One vector is turned by the same rotation once a step. Each row is the vector after some number of steps, and that number follows the row.
The counts run from 0 to 132.
[ 27   8 -11  13  -8  -2   2  -8   2  -5  -7  -2   2  -5   8  -5   4  33
   5   4   6  -8   9  13  -5 -11  15 -17  -4 -12  -4  -3   9  12  -6   1
   5  -3  -5   0  -4  27   8  -6   1  20  31 -12 -15  -1 -11 -18  -5  -9
  16   6  21 -19 -11 -20  -4 -11  19   3 -24  -1   1   7  25  11 -20  12
  -9 -11   7 -33  17   7 -27  19   7   9   7] | 41
[ 19  -7 -15   8  -6   7  -8 -16  -3 -17 -15   2   4  -6   2  -3  -3  22
  -1  13  -7  -2   8   8   5 -15   6 -20  -1 -16  12 -12   7  12  -6   0
  15  -9 -11  -9  -2  30   0 -11  -4  30  31 -11 -15 -15   5  -4   6 -12
  13  13  26 -12 -20 -13  -2 -11  13   5  -5 -17   3   8  25  13 -11  19
   1 -16   3 -30   3   7 -16  11  21  -2  12] | 53
[ 21  16  -4   9   4  -1  25   6  -1  -4 -23   6  -5 -11  19 -14  17  16
  19  -3   7 -11  13   9  18   4  17  10  13  -3  13   3   9  16   6 -17
  -5  17  -2  -2  -2 -15  24   1  -6  26  15  -6  -4 -13  -2  -5  -3  -7
  16  -4  28 -14 -10 -14  -5 -12  22  10   1   4   0   0  16   3   4  13
  -3  -5   6 -37   8 -12 -28  14   3 -16   2] | 22
[ 38  -2 -14  11   5  -3  15 -11   3 -11 -12  -3  -8 -15   2  -2   9  21
  20  -3  -4  -9  18   5   2  -9  12  -6  -8 -11   0   4  12  14  -8  -8
   8   6  -2  -5   4  16  10   5 -10  19  16  -6   0  -3  -3 -12  -5  -6
  24   9  29 -23 -18 -14   3  -3  14  -2 -19  -4   6   6  27  18 -11  12
  -2  -6   2 -35  15  -2 -26  12  19  -8  13] | 122
[ 37  -1 -12  11   6  -4  17  -9   4  -9 -14  -2  -9 -16   3  -3   6  20
  19  -6  -5 -10  20   4   5  -8  14  -2  -6 -11   3   4  11  15  -5  -9
   7  10  -2  -4   3  17  11   2  -8  20  16  -6   0  -4  -2 -10  -3  -6
  25   8  29 -24 -20 -14   3  -5  17  -2 -18  -6   8   1  28  16  -9  12
  -3  -5   1 -36  13  -4 -25  12  18 -11  14] | 121
[ 11  14 -12  17  -2  -6  13   4 -21 -11  -4   9   4   7  23 -12  21  17
  12  -1   5   2 -12  15   6  -1   9 -20   6  -5  15  -8  11  18   2 -20
 -21   4   1   8 -16  -3  13   3   2  17  21  -1 -27 -18  -8  -6   5   0
  12  11  18  -7  23  -7 -13 -12  20  11   0  10   2   5  13   3   3   6
   3   1  28 -28   3   5 -40  19   0  -2   8] | 86
[ 19  14  -9  15   8   2  11  -9  13 -13 -13   1  -7 -26   4  -4  15  19
  22   1   0  -9  14  11   8  -2   7   2  -1  -2  10   2  11  20   6  -3
  14   7 -18   3  -5  -1  13   5  -6  28  23  -9 -14 -11   1 -13   5  -7
  16   2  35 -14  -8 -26   4 -14  17  -7 -14 -12  -4   4  26   7  -7  19
  -6  -5   4 -33  15 -10 -19  17   7  -4 -11] | 111
[ 10  23  -5   8   3   1   9  -2   7 -11 -19  10   0 -16  15 -10   4  19
   3   0   2  -5  15  12  15   3  13   3  14 -10  20   2   2  19  12  -1
   4   9 -16   4 -14  -3  17  -6  -2  38  23 -12 -20 -15   1  -2   6  -8
  13  -4  29  -7 -14 -18  -5 -18  24   0   1  -9   1  -8  16  -6   0  20
  -9  -8   3 -35   7 -10 -26  17   2  -4  -8] | 104
[ 36   1 -12  10   8  -4  19  -8   5  -9 -17  -1  -9 -17   2  -2   3  19
  18  -4  -6  -8  21   3   7  -5  15   0  -2 -13   4   4  11  14  -6  -8
   7  10  -3  -3   2  14  12   0 -10  23  15  -7   1  -3  -3 -11  -4  -6
  25   6  29 -24 -21 -12   2  -5  18   0 -16  -7   8  -1  28  12  -9  15
  -4  -6  -3 -38  12  -5 -26  11  18 -12  13] | 120
[ 44  -2 -18  15   5  -6  12 -14  -6 -11  -6  -5  -8   5  -5   1   7  17
  12   0  -9  -7   1  12   1  -6  12 -17   2 -12  -4   7  15  12 -17 -13
  -1   8  -5   0   4  17   1  -8  -2  26  21  -1  -2  -1  -9 -10  -3  -2
  17  14  23 -14   5 -11  -5   1  26   2  -5   1   5  10  28  19 -20  10
   3  -9  -2 -33  16   5 -31  10  12  -7  22] | 128
[ 17 -15 -16  11  -1   6  11 -11 -17 -18 -15   4  -1  -6   8  -2  18  11
  22   9  -6  -2  -3   1  14 -13   0 -16  -8  -6  18 -16  17  16  -6 -25
   7   1  -1  -5  -1   7   4   6 -12  13  21  -3  -9 -26  13  -4   8 -10
  19  16  29 -16  -2  -1   0  -5   5   9   4 -10   2  13  23  22   9  12
  12  -3  13 -26  -8   4 -20   7  27 -19  15] | 68
[ 21  -7 -17  13   2   8  -2 -21  -8 -22 -13   2  -3  -4  -7   5   7  10
   9  14 -11  -3  -5  12  11  -8   1 -20   3  -9  13  -8  16  15  -7 -12
  16   0 -21  -2  -4  11  -6 -12  -7  34  31  -4 -12 -19  10  -4  11  -6
   8  14  29  -5   2 -11  -3  -6  16   6  13 -17   0  11  27  18  -7  20
   5 -11  -3 -26  -1   8 -17   5  17 -12  12] | 59
[  7   7 -13   4   2   5  10  -1 -10 -16 -18  19   0  -8  20 -20   7  11
  10   0   1   6   6  10  21  -2   3  -2  12  -8  30  -7   0  20  10 -16
  -6   0  -2  -6  -5  -4  20   2  -8  34  14  -3 -17 -25   6   6  11  -9
  14  11  35  -4 -10 -15  -4 -17  19   1   5  -4   0   0   5  -8  16  12
   3 -10  20 -32  -2 -13 -30  16  11 -13   3] | 10
[ 12  11 -12  15   5   6  16  -3  -2 -13 -13  10  -5 -13  18 -16  23  13
  26   2   8  -1   2  15  18   1   1   2   5   1  21  -2  10  21   9 -19
  -1   7  -7  -2   1 -16  17   9  -6  30  18  -1 -14 -20   2  -5   9  -8
  11   3  36  -4   6 -25  -1 -15  18   0   2   1  -9  13  13   1   9  12
   2  -5  16 -29   9 -14 -26  19   2 -12  -8] | 16
[ 12  15  -6  10   3   4   9  -4  11 -11 -18   7  -2 -26  11 -11   9  22
  14   1   3  -7  20   9  12  -3  10   4   1  -7  17  -2   5  18  12   1
  11   4 -13  -1  -8   2  18   4  -6  30  23 -12 -17 -14   3 -10   5 -11
  18  -1  33 -14 -20 -22   3 -17  15  -3 -14 -12  -1  -1  22   1  -1  20
  -8  -6   5 -34  11 -13 -21  20   8  -3 -11] | 108
[ 41  -3 -17   9   0  -6  11 -11 -11 -10 -11   1  -4   9   2  -3   0  18
   4   1  -8  -5   6  10   5  -8  16 -16   7 -20   0   4  11   7 -17 -12
  -4   6   3  -5   4  22   3 -13  -3  29  20  -5  -2  -3  -9  -6  -5  -4
  15  14  20 -13  -6  -5  -7  -2  25   7  -3   2  10   7  24  15 -16   8
   1 -11  -2 -36   9   9 -31   7  15 -10  29] | 131
[ 27   5 -12  11  -4  -1  -5 -13  -3 -15 -14   3   2   3  -2   1  -7  23
  -7   9  -7  -4   5  14   4  -6  15 -19   9 -17   5  -2   7  12  -8   3
   7   1 -15   2  -7  25   0 -20   0  36  32 -11 -14  -6  -4  -6   2  -5
  10   8  18  -9  -8 -14  -7 -10  26   7   0 -11   5  -1  27  10 -20  20
  -6 -16  -4 -34   9  11 -26   9  10   0  15] | 48
[ 20  -9 -16   9  -6   9  -9 -19  -3 -18 -14   3   4  -7   1  -2   0  21
   2  15  -7  -1   5   9   5 -16   4 -21  -2 -14  14 -12   9  12  -6  -2
  16  -9 -12  -9  -1  28  -1  -8  -5  31  32 -11 -14 -16   8  -6   6 -12
  12  16  28 -11 -15 -14   0 -11  11   2  -5 -18   0  10  24  16  -9  19
   1 -14   3 -28   3   8 -17  10  20  -2  11] | 54
[  8   9 -17  11   5   1   4  -6 -15 -23  -6  19   0  -1  10 -13  10   8
   7   1  -5   9  -9  15  15   2  -2 -18  14  -8  28  -6   4  21   6 -15
  -9   2  -8   4 -10  -2   8  -4  -4  33  16   1 -24 -24   3   6  17  -1
   8  17  32   3  13 -14  -8 -14  24  -3  12  -3   1  -1   9  -6   7  10
   5 -10  22 -26  -1  -5 -33  14   5  -7   6] | 5
[ 11   9 -13  13   4   7  13  -2  -3 -15 -12  10  -3 -14  19 -17  22  13
  24   3   7   1   3  13  17   0   1   2   5   1  22  -4  10  20  10 -18
  -1   2  -6  -4   1 -15  17  11  -5  29  19  -1 -16 -21   3  -3   9  -8
  12   5  38  -5   2 -24  -2 -15  17  -2  -1   1  -9  12  11   1  12  11
   2  -5  20 -28   8 -16 -25  19   3 -11  -8] | 15
[ 34   8  -9  13  12  -5  21  -8   6  -9 -19   0 -11 -18  -2   0   6  14
  16  -6  -8 -11  17   8  10   1  16   3   5  -9   7   9  11  17  -2  -6
   8  17 -12   4  -4   2  10  -4  -9  30  15  -7   0  -4  -1  -8  -2  -3
  21   2  29 -17 -13 -14   0  -5  23   1  -5  -9   7  -5  29   9 -11  17
  -6  -5  -7 -38  12  -6 -25  10  12 -13   8] | 117
[ 36   3 -10  10   8  -6  19  -8   5 -10 -18  -1 -10 -17   1  -1   5  18
  16  -6  -9 -10  21   5   9  -4  16   1   0 -12   5   6   9  15  -4  -7
   9  14  -7   0  -1  10  12  -2  -9  25  14  -7   1  -5  -2  -8  -4  -5
  25   3  29 -23 -20 -11  -1  -5  20   0 -10  -7   9  -5  28  11  -9  17
  -6  -6  -4 -38  12  -4 -26   9  17 -12  11] | 119
[ 43  -2 -19  18   6  -6  13 -15  -4 -10  -4  -4 -10   1  -4   1  10  18
  18  -1  -7  -7   2  13   0  -6  11 -17   0 -11  -4   8  16  11 -16 -13
   0   7  -6   0   5  15   0  -6  -4  26  20   0  -3  -1  -8 -11  -3   0
  15  14  26 -16   4 -13  -3   1  24   0  -9   1   4  11  28  20 -20   9
   1  -8   1 -32  18   4 -28  10  12  -7  20] | 127
[ 22  -4 -14   6  -6   5  -7 -15  -4 -16 -16   4   4  -4   2  -2  -7  23
  -4  11  -7  -3  10   9   8 -15   8 -20   3 -19  12  -9   5  10  -7   1
  15  -8 -11  -8  -3  30   1 -13  -6  32  32 -12 -13 -13   4  -3   4 -12
  13  13  24 -11 -21 -11  -4 -10  15   5  -4 -16   5   5  24  10 -11  20
  -1 -15   0 -32   2   9 -19   9  19  -1  15] | 52
[ 18 -15 -17  10  -1   8  11 -11 -16 -18 -16   4  -2  -6   7  -1  14  10
  20  10  -7  -1  -1   0  14 -12   3 -16  -7  -7  19 -15  16  16  -5 -23
   8   0   0  -8  -1  10   5   3 -12  15  21  -4  -9 -26  15  -2   8 -11
  18  16  28 -16  -8  -1  -1  -6   5  12   5 -12   4  11  23  22  10  15
  11  -3   9 -28  -9   4 -20   7  29 -20  17] | 67
[  8   8 -13   6   2   5  10  -3 -10 -17 -16  18   2  -7  18 -19   6  10
   6   0  -1   7   5  11  22  -1   5  -5  15  -9  32  -6   2  19   9 -16
  -7   3  -2  -3  -6  -3  17  -2  -7  35  14  -3 -19 -24   4   8  13  -7
  13  11  34  -1  -6 -14  -6 -16  21   1  10  -3   2  -3   6  -8  16  12
   3 -10  19 -31  -4 -10 -30  14   8 -13   5] | 9
[ 19 -11 -17  15   0   3  13 -12 -20 -19 -11   3  -2  -3   8  -1  24   9
  26   7  -6  -2  -8   5  10  -9  -1 -19  -7   0  17 -14  20  17  -6 -27
   3   4  -4  -2  -2   3   1   6  -9  13  21   1 -10 -25  10  -6   9  -7
  17  18  27 -15   9  -4  -2  -5   7   9   8  -7   0  15  23  23   7  10
  13   1  14 -24  -6   5 -23   8  23 -19  13] | 70
[ 12  16  -5   8   1   3   7  -2  10 -10 -20   8  -1 -23  14 -11   7  22
   9   0   3  -6  22   9  13  -2  11   5   4  -9  18  -1   4  19  11   1
   8   5 -12  -2  -7   1  19   2  -6  32  21 -13 -17 -15   2  -8   6 -11
  17  -1  31 -12 -23 -22   1 -17  17  -1 -10 -12   0  -4  20  -1   1  19
  -9  -7   5 -35   9 -11 -21  18   8  -5 -11] | 107
[ 22  -7 -17  13   4   7   0 -19 -11 -22 -17   4  -3  -2  -5   5   6   8
   8  13 -13  -2  -5  10  14  -7   3 -19   7  -9  14  -8  15  15  -6 -12
  15   3 -19  -1  -5   9  -5 -12  -6  33  28  -4 -10 -21  11  -1   9  -6
   8  14  28  -5   3  -8  -4  -6  19   7  17 -18   2   8  27  18  -5  21
   6 -11  -3 -27  -3   8 -16   4  20 -15  14] | 60
[ 11  18  -5   7   3   3   8   0   9 -10 -21  11   0 -22  14 -12   4  22
   7   1   2  -6  20   9  15   0  13   5   7 -10  19  -1   2  18  11   0
   6   6 -12   0 -10   0  20   0  -5  33  23 -14 -17 -15   3  -5   5 -11
  15  -4  31 -12 -21 -19  -2 -19  19   1  -8 -11   1  -6  20  -3   0  21
  -9  -8   5 -35   7 -10 -23  19   6  -4  -9] | 106
[  8   9 -13   6   4   3   9  -2 -12 -19 -15  19   0  -2  16 -18   4   9
   6  -1  -2   7   1  12  22   3   5  -7  18 -10  31  -6   2  18   8 -16
  -7   3  -2  -1  -8  -4  14  -4  -7  37  14  -1 -20 -25   3   7  14  -5
  10  12  33   0  -2 -12  -7 -16  23   1  12  -3   2  -4   6  -9  13  12
   3 -10  18 -31  -3  -9 -33  15   8 -12   6] | 8
[  8  26  -4  11   4   1   7  -1   5 -13 -16  10   0 -12  14 -10   8  19
   2   1   1  -2   8  17  14   5  12  -3  17  -7  19   2   3  20  12  -1
  -1   7 -19   7 -16  -8  16  -6   0  39  26 -11 -26 -15  -2  -4   8  -5
   9  -2  27  -4  -1 -20  -6 -18  26   2   2  -6  -3  -6  18  -7  -2  19
  -9  -7   8 -32  10  -8 -28  18  -4  -1 -11] | 102
[  8   6 -11   6   0   8  11  -2  -7 -15 -17  16  -1 -12  22 -22  14  13
  16   2   6   4   8  10  21  -3   4  -1   8  -6  30  -6   4  19  11 -16
  -2  -1   0  -8   0  -6  19   7  -7  29  16  -3 -16 -24   5   1  11 -11
  14   9  36  -4 -10 -19  -1 -18  15   0  -1  -2  -5   6   7  -4  16  10
   3 -10  22 -30   2 -15 -27  17  11 -11  -1] | 12
[ 22  15  -5  10   3   0  26   6   0  -3 -23   6  -3 -11  21 -13  15  19
  20  -4   8 -11  12   9  17   1  19  12   9  -4  12   2   9  16   6 -15
  -3  16   1  -3  -1 -11  25   2  -6  23  16  -8  -5 -13  -2  -6  -2  -8
  18  -5  28 -16 -13 -14  -3 -11  21  10  -3   3   0   0  17   3   5  14
  -4  -4   7 -38   9 -11 -29  14   4 -16   3] | 23
[ 20   0 -13  11  -1  -4  23   2 -27 -11 -17   9   0   6  19  -7  16  10
  15  -1  -3  -2  -7   3  13  -4  12 -16   5  -7  18 -11  12  16  -3 -29
 -14  11   7   1  -9   0  12   0  -8  12  12  -1 -10 -22   4  -3   4  -4
  21  12  19 -16   5   6 -11  -6  16  18  10   3  12   0  16  13  10   8
   9   2  18 -33 -10   6 -36   8  19 -20  24] | 77
[  6  25  -8  13   2   1   3  -3   2 -12 -11  11   3 -11  16 -10  12  21
   6   3   5   0   4  18   9   4   7  -7  13  -6  18   0   5  20  10  -3
  -3   5 -18   7 -15  -7  15  -3   3  36  26  -8 -28 -16  -5  -7   9  -6
   7   0  26  -2   5 -23  -8 -19  25   0  -2  -3  -5   0  16  -6  -2  15
  -7  -6  13 -30  11  -7 -30  21  -5   2 -13] | 100
